In the data rows, 128 means zero.
Some points:
[ 97 156  95 119 123 143 117 129 178  95 110 156  73 123  87 140 109 136
  84 119 116 167  93 141 130 120 165  93 173 147 170  84 109  95 123 116
  98 147 158 165 134 139 126  81 113 109 187 132  98 169 104 121 156  78
 153  73 148 136]
[176  60 130 140 158  51  49 113 105 103 133  88 127 138 121 149 123  92
 148 125 168  97  92 139 122 116 100 101 164  75  99 145 133 101 121 112
 131 133 151  98 139 133 155 122 102 124  99 144  91 202 123 144 120 107
 129 139 180 138]
[119 143 100 160  97 159 185 116 136 108 153 108 162  62 130  54  93 114
 191 125 158 107 135  66 126 121 140 100 103 146 117 138 135  88 117 121
 119  86 103  66 116 122 125 139 130  86 101 143 132 150  50  85 110  79
 124 116  99 177]
[ 95 144 126 101 167 101 133 155 139 108 156  88 105 105 166  43 141 154
 104 116 138  75 172 205 117 113 140  72 159 103 113 176 126 140 154 132
 140  85 129 139 151 143 128 143  91 147 106 125  80 151 140  69  85 140
 132  84 120 101]
[140 155 217 149 125 130 125 121 183 104 125 137 152 116  72 119 142 116
  88 121 123 143  98 110 127 114 105 167 182 103  81 159  81 106 101 131
 161 103 118 130 116 105 183  41 110 133 136 129 156 108  97  99 142 175
 137 145  38 178]
[ 97 121 111  71 108 142  89 101 153 114 116 104 122  83 143 133 139 147
 138 108 164 146 116 153 147 144 121 154  97 112 128 174 121 119 158 116
  99  89 123 116 110 146 155 177 144 133 214 105 130 135 109 232 101 159
 125  97 109 173]
[153 129  76 145 112  78 128  59 137 136  93 142 150 152 127 127 145  97
 113 131 180 156 185 130 147 129  93 122 149 157  14 101 175 159 158 173
 154 139 109 191 191 137  54 107 172 113 155 138 136  76  97 100  87 129
 145 101 125 120]
[103 127 102 178 185 119 103 163 121 158 154 139  99 179 128 149 158 144
 150  64 140 129 138  92 117 135  74 159 118 137 180 111 134  82 131 125
 211 102 140 136 148 124  70 138 154  87 173 112 167 144  84 116 125 150
  99  55 112  79]
[152 126 143  80  77  76 190 170  88 109 116 116 121 140 153 220 124 125
 150  28 148 107 115 106 146 125 136 134 113 139 151 110 143 144 109 141
 119 133 133 188 152 206 125 109  87 196 161 126 119 137 115  77 107 153
 138 145 118 149]
[116 202 161 140 159 134 108 115 114 144 139 181 108 163 146  96 140 167
 154  77 142 150  93 156 158 121 148 150 136 154 138 199 123 126 138 144
 113 174 144 137 113 119 102  76 162 126  75  78 124 111 163 156  98  92
 168 160 109 165]
[155 116 119 125 151 128 115 122 144 109 141 238 145 165 156 147 126 135
 137 172 159 114 183 106  88 118 116 109 132 133 143 111 129 144 152  93
 136 149 113 104 100 156 127  99  97  83 154  52 125 142 127  99 116 202
  92 154 138 133]
[153 174 124 155 117 131 139 132 107 111 106 153 118 144 132  85 108 152
 120 143 135 104 159 118 132 146 134 251 124  13 150 109  93 158 116 120
 113 102 137 148 110 148 136 126 128 105 148 155  60 106 116 138  85  77
  59  99 164 118]
[ 82 140 161 134 118 116 115 133 167 155 181 134  99 148 128 173 126 107
 132 179 130  65 117 122 237 135 138 124 127 119 115 136  92 148 136 213
 110 189 108  75 154 101 169 190 127 105 144 151 112 116 131 103 132 131
 105 128 108 141]
[116  93 152 131 102 143 126  96  85 134 107 142 126 134 105 143 141 136
 116  88 105 158 137 128 130 255 135 128 149 116 137 152 109 138 154 153
 119 130 124 126 105  95 130 135 108  86 102 153 144 140  96  91 174 156
 163 148 139 154]
[139 117 144  43 181 225 119  48 104 156 181 104 108 141  83 125 118  74
 150 123  99 117 190 131 140 110  92 126  93 145 119 134 138 165  79  98
 119 109 115 130 135 156 117 143 150 191 109 176  91 168 124 117 117 109
 109 107 151 173]
[164 142  29 197  98 167 168 145 126 163 189  90 133 124 141 159 230  86
 143 132 142 172  85 160 155 131 111 157 147 141 107 167 152 140 119 112
 149 112 123 172 110 134 156 126 150 162 156 106  72 164 160  97 149 135
 124 163 199 150]
[117  75 106  84 109  90 188 175 114 152 182 132  83 130 129 175 116 138
 145 169 147 171 189 209 135 136 105 115 107 119 136 158 188 148 137  84
 142 107 127 147 120   9 153  89 125 180 133 162 161 134 131 169 136  84
  87 150 102 137]
[139 124 129 108 182 142 140 148 193  92  97 148 131 121 179 112 114 197
 142 103 107 129 118 103 155 113  39 137  63 112  97 106 130 134 138 168
 107 120 110 130 154 142 168 133 130 127 102 142 145 151 107 125 187 128
 192  98 165 100]
[122  98 192 129  99 168 152 168 119 134 121 110 137  80 116 145 182  92
  92 189 151 118 149  94 135 131 111  97  61 141 113 152 125 114 151 145
 106 105 144 135 168 133 125  96 129 135  86 123  81 151 168 153  57 123
 130  54 141 147]
[104 115 109  99 130  92  74 142 151 138  96 199 137 147 148  98 218  39
 142 109 123 129 138  86 119 111 173 130 119 132 164 132 125 133  78 102
 146 113 100 164 146 104  96 142  96 130  92 125 145  93 124 166 169  96
  87 113 115 123]
[127 133 200 172 138 113 144 130 112 112 151 138  96 178 154 149 138  91
 116 150 174 106 178  78 112 103 140 123 189 171 151 128 136 123 117 113
 164 111 110 150  76 107 154 174 147 148 146 182  72  42 178 159 164 180
 210 150 145 179]
[120  90  99 148 198 142 119 105 119  95 166 113 115  64 155 137 153 166
 126 115 140 110 125 121 144 142 171 189 148 169 143  82 193 157 131 124
 104 135  55  97 147 182 160 119 140 147  98 114 142 130 177 150 118  93
  98  96 105 113]
[117 134 179 148 108 136 123  73  88 130 121 112 141 168  98 130 164 120
 103 143 133 175 124 119 171  73 246 120  76  78 119 114 175 122 179  98
 137 124 162  92  84  97 133 117 112 178 132 103 134 137  79 102 180 182
 141 143  97 113]
[131 117 138 138 138 153 253 100 123 119  85 117  93 106 154 120 122  51
 137 131 121 157 113 137  84 132 119 106 146 129 118 176  93  95 146 177
  78 107 146 114 139 159 168 163 151 159 105 126 153 141 173 148 130 123
  74 157 149  95]
[ 93 148 110 147 156 127 114 133 137  29 133  99 138 120  90 140 134 134
 155 151 162 148 120 156 169 139 100 100 121 151 186  75  64 178 105 159
 146 134 122 166  98 141  84 120 128 114  80 137 148 135 124 144 145 146
 120 155 112 101]
[163  74 133 148 160 137 173 139 217 102 156 143 144 146 128 115  97 153
 118 123 117 133 116  76 121 124 202 133 141  70  85 157 119 181 102 116
 143 147 129 151 110 116  70 182 116  87 144 161 145 167 150 182  59 144
 131 124 149 104]
[156 128 120 102 151 123 104 163 135  75 127 108 139 146 132  82 122 103
 125 138 176 104 122 157  93 146 155 150 120 180 129 156 145 134 122 143
  83 153 150 107 148 147 115 104 133  98 197 122 152 100 145 158 193 110
 116 121 149  70]
[136 125 149  94  91 127 135 150 140 136 141 126 120  52 151 139 140 136
 114 115 123 162 148 101 105 135  93 108 128 143 149 129 122 141 115  93
 160 156 157 109 125 166  99 116 255 127 140 133  50 152 108 130 140 144
 111 160  90  40]
[130 150 119 153 121 131  94 155 126 165  64 164 183  85 136 116  94 148
 118 107 152 173 115 142 117 123 166 113 116 202 171 110 123 161 121 140
 194 121 151 122 188 127 212 152  97  98 131 169 127 149 102 137 104 158
 114 161 155 113]
[ 77 154 140 140  84 147  83 106 106 138 151 138 164 126 196 123 113 127
  67 150 140  93 163 133 147 132 128 153 126 132 169 109 151  80 121 106
 143 156 138 207 120 200 119 125 131 121 132 137 237 184 113 141 125 123
 138 164 153  89]
[ 84 128 148 163 120  87 129 119  97 190  81 103 207 133 133 153  98 159
 130 171 104 169 115 112 153 121 112  82 160 109 149 152 110 161  87 113
  68  96 132 103 104 136 139  94 133 163 155 113 187 128 135  74 185 131
 144 104 106 136]
[ 86 100 127 131  76 182 141 138 160 125  45 136 135 178  86 125 114 127
 163  89 122  70 104 199 128 124 131 131 108  87 110 132 164 108 110 127
 193 153 115 104  94 136 145 130 142 159  97 115 116  98 147 116 126  89
 132 115 132 108]
[163 144 151 137  92 109 120 120 152 127 123  59 125 118  74 104 141 132
 190 146  34 145 132 126  98 120 135 106 140 108 206 125 208 128 180 159
  84 143  98 113 138 131 168  98 161  98 125 142 177  97 120 125  79 102
 133 132 183 144]
[255 131 143 125  76 167 135 125  75 148 122 130 108 120 143 126 111 165
 131 154  83 119 146 130 170 119 119  95 159 133 114 126  85  81 110 164
 168 122  96  93 155 149 119 116  85 149 104 104 146 160 103 215 159 137
 137  58  93 110]
[ 97 152 129 130 124 147 119 188 109 143 162 130 161 149 121  37 146 143
 155 108 134 125 131 101 125 160 102 115 147 129  62   0 141 143 117 152
  77 133 179 110 105 121 113 139 127 187 114  99 125 143 146 193  94 131
  86 131 147 146]
[107 152  89 129  85 158 110 180  78  88  89 136 143 123 115 154 136 146
  97 122  90  98 114 139  86   0  98 129 170 128 120 175 119 165 171 162
  74 136 120 103 127 104 114 185 135 113 108 147 130 157  92 131 147 114
 138 141 141 156]
[142  98 113 133 149  96 108 132 132 148 130 109 155 137 124 163  89 143
 115  98  63 151 146 138 183  99 147 145 126 162  81 139  79  60 131  94
 120 136 134  88  88 137  99  65 114 102  69 182 145  59 128  82 131 210
  99  99 182 154]
[143  91 124  85 119 129 124 167 140 163 145 139 109 168 109 142 147 149
 117 150 140 157 124 157 150 126 152 111 148 164 125  98 109 109 201  61
 151  61 155 116 128 225 146 192 132  67 120 140 127 139 185 105 142  62
 158 185 101 147]
[151 182 108  81 167 113 175 137 122 148 130 142 134 133 137 130 145  95
  40  74 141 166 161 154  99 114 108 123  73  86 126  72 135 142  85 148
 163 196  78 107 105 119 141 134 125  78 122  99 149 118 154 112 107 112
 108  88  97 169]
[128 146 153 132 136 144 150  97 167 178  93  82 137 126 124 160 112 128
 169 164 127 177  86 111  95 116  92 173 149 159 143 145 140 101 163 112
 108 223  98 137 104  95 101 155  20 168 118 137  82 124 115  87 155 117
 117 129 101 120]
[158 162  89 101 169 118 109 134 104 110 122 154 139 134 119 115  87 144
 116 150 146  77  77  84 135 140 127 125 131 126 106 154 158 140 107  81
 115 156 181 185 108  88 141 195 177 150  85  73 133  46 141 106  96 122
 101  81 122 111]
[171 112 120 181 126 125 125  62 165 114 138 131 102 133 157 100  61 109
  93  87  97 123 131 164  96 113  74 109  64 144 178 101 166 144 136 158
  84 118 193 112 155  71  91 133 109 117 121 164 113 104 163 145 139 153
 135 168  65 141]
[ 95 139 127 148 136  97 119 166  92  96 114 136 104 143 183 110 119 127
 139 179  80 106  60 190 109 168 122 126  96 150  99 108 126 100 114  51
 144 129  83 156 203 154 111 143 159 110 163 128 131 137  93 143 119 140
 138 158 110 131]
[ 77 136 114 111  43 104 108  78 114 163 169 142  87 150 106 134 119 163
 144 133 159 132  51  86  68 127 103 116 116  94 119 136 118 145 116 133
 113 107  96  90 128  88 130  94  84 122 122 159 149  84 190 130 149 124
 151 141 174  56]
[105 105 148  71 177 135 127 102  99 132 170 146 255 141 151 165 119 148
  95 145  80  96  95 104 113 131 150 105 161 125 132 144 147  82 114 148
 161  83 123 167 139 106 114 112 107 115 174 103  74  80 120 145 123 109
 133 171 129 108]
[122  68  92 150 144 154  92 148 102 173 134 130 103  74 149 130 107  92
 172 118 108 110 145 127 110  98 148 101 119 110 142 107   9 139 157 143
  86 154 140 140  86 104 174 129 152 170 163 131 155 114 130 114 101  97
 184 143 111 124]
[114 128 120 127 115 116 103 104 146 111  93  25  50 168 134 122 131 190
 126 164  99 106 161 106  69 119 179 150 114 180  97 119 105 140  74 152
 155 135 158 109 133  75 135 117 125 101 115  67 131 129 120 101 112 113
 129 182 120 137]
[129 160 135 136 145  94 146 142 121 165  93 150 108  32   0 133  91 105
 135 149 127 103 141 143 135 131 151 182 136  80 142 124 145 101 145 118
 136  94 134  99 136 112  50 128 110 144 130  82 145 141 148 114 170 174
 170 162 145 139]
There is one direction along which these points spread out most. Take the direction at right angles to it along which they spread out most. Then take the direction at right angles to both along which they spread out most. Go by this last direction. Where along it does each point below lie, from 0 to 99? 50 is the average, and the first point above lies past it. One standard deviation of the points above along it is 16.
[114 128 120 127 115 116 103 104 146 111  93  25  50 168 134 122 131 190
 126 164  99 106 161 106  69 119 179 150 114 180  97 119 105 140  74 152
 155 135 158 109 133  75 135 117 125 101 115  67 131 129 120 101 112 113
 129 182 120 137] --> 68
[155 116 119 125 151 128 115 122 144 109 141 238 145 165 156 147 126 135
 137 172 159 114 183 106  88 118 116 109 132 133 143 111 129 144 152  93
 136 149 113 104 100 156 127  99  97  83 154  52 125 142 127  99 116 202
  92 154 138 133] --> 47
[116 202 161 140 159 134 108 115 114 144 139 181 108 163 146  96 140 167
 154  77 142 150  93 156 158 121 148 150 136 154 138 199 123 126 138 144
 113 174 144 137 113 119 102  76 162 126  75  78 124 111 163 156  98  92
 168 160 109 165] --> 57
[ 93 148 110 147 156 127 114 133 137  29 133  99 138 120  90 140 134 134
 155 151 162 148 120 156 169 139 100 100 121 151 186  75  64 178 105 159
 146 134 122 166  98 141  84 120 128 114  80 137 148 135 124 144 145 146
 120 155 112 101] --> 59
[163 144 151 137  92 109 120 120 152 127 123  59 125 118  74 104 141 132
 190 146  34 145 132 126  98 120 135 106 140 108 206 125 208 128 180 159
  84 143  98 113 138 131 168  98 161  98 125 142 177  97 120 125  79 102
 133 132 183 144] --> 68
[152 126 143  80  77  76 190 170  88 109 116 116 121 140 153 220 124 125
 150  28 148 107 115 106 146 125 136 134 113 139 151 110 143 144 109 141
 119 133 133 188 152 206 125 109  87 196 161 126 119 137 115  77 107 153
 138 145 118 149] --> 21
[122  68  92 150 144 154  92 148 102 173 134 130 103  74 149 130 107  92
 172 118 108 110 145 127 110  98 148 101 119 110 142 107   9 139 157 143
  86 154 140 140  86 104 174 129 152 170 163 131 155 114 130 114 101  97
 184 143 111 124] --> 51
[ 82 140 161 134 118 116 115 133 167 155 181 134  99 148 128 173 126 107
 132 179 130  65 117 122 237 135 138 124 127 119 115 136  92 148 136 213
 110 189 108  75 154 101 169 190 127 105 144 151 112 116 131 103 132 131
 105 128 108 141] --> 56
[105 105 148  71 177 135 127 102  99 132 170 146 255 141 151 165 119 148
  95 145  80  96  95 104 113 131 150 105 161 125 132 144 147  82 114 148
 161  83 123 167 139 106 114 112 107 115 174 103  74  80 120 145 123 109
 133 171 129 108] --> 36
[176  60 130 140 158  51  49 113 105 103 133  88 127 138 121 149 123  92
 148 125 168  97  92 139 122 116 100 101 164  75  99 145 133 101 121 112
 131 133 151  98 139 133 155 122 102 124  99 144  91 202 123 144 120 107
 129 139 180 138] --> 45
[107 152  89 129  85 158 110 180  78  88  89 136 143 123 115 154 136 146
  97 122  90  98 114 139  86   0  98 129 170 128 120 175 119 165 171 162
  74 136 120 103 127 104 114 185 135 113 108 147 130 157  92 131 147 114
 138 141 141 156] --> 63
[117 134 179 148 108 136 123  73  88 130 121 112 141 168  98 130 164 120
 103 143 133 175 124 119 171  73 246 120  76  78 119 114 175 122 179  98
 137 124 162  92  84  97 133 117 112 178 132 103 134 137  79 102 180 182
 141 143  97 113] --> 40
[143  91 124  85 119 129 124 167 140 163 145 139 109 168 109 142 147 149
 117 150 140 157 124 157 150 126 152 111 148 164 125  98 109 109 201  61
 151  61 155 116 128 225 146 192 132  67 120 140 127 139 185 105 142  62
 158 185 101 147] --> 17
[139 124 129 108 182 142 140 148 193  92  97 148 131 121 179 112 114 197
 142 103 107 129 118 103 155 113  39 137  63 112  97 106 130 134 138 168
 107 120 110 130 154 142 168 133 130 127 102 142 145 151 107 125 187 128
 192  98 165 100] --> 77
[ 86 100 127 131  76 182 141 138 160 125  45 136 135 178  86 125 114 127
 163  89 122  70 104 199 128 124 131 131 108  87 110 132 164 108 110 127
 193 153 115 104  94 136 145 130 142 159  97 115 116  98 147 116 126  89
 132 115 132 108] --> 58
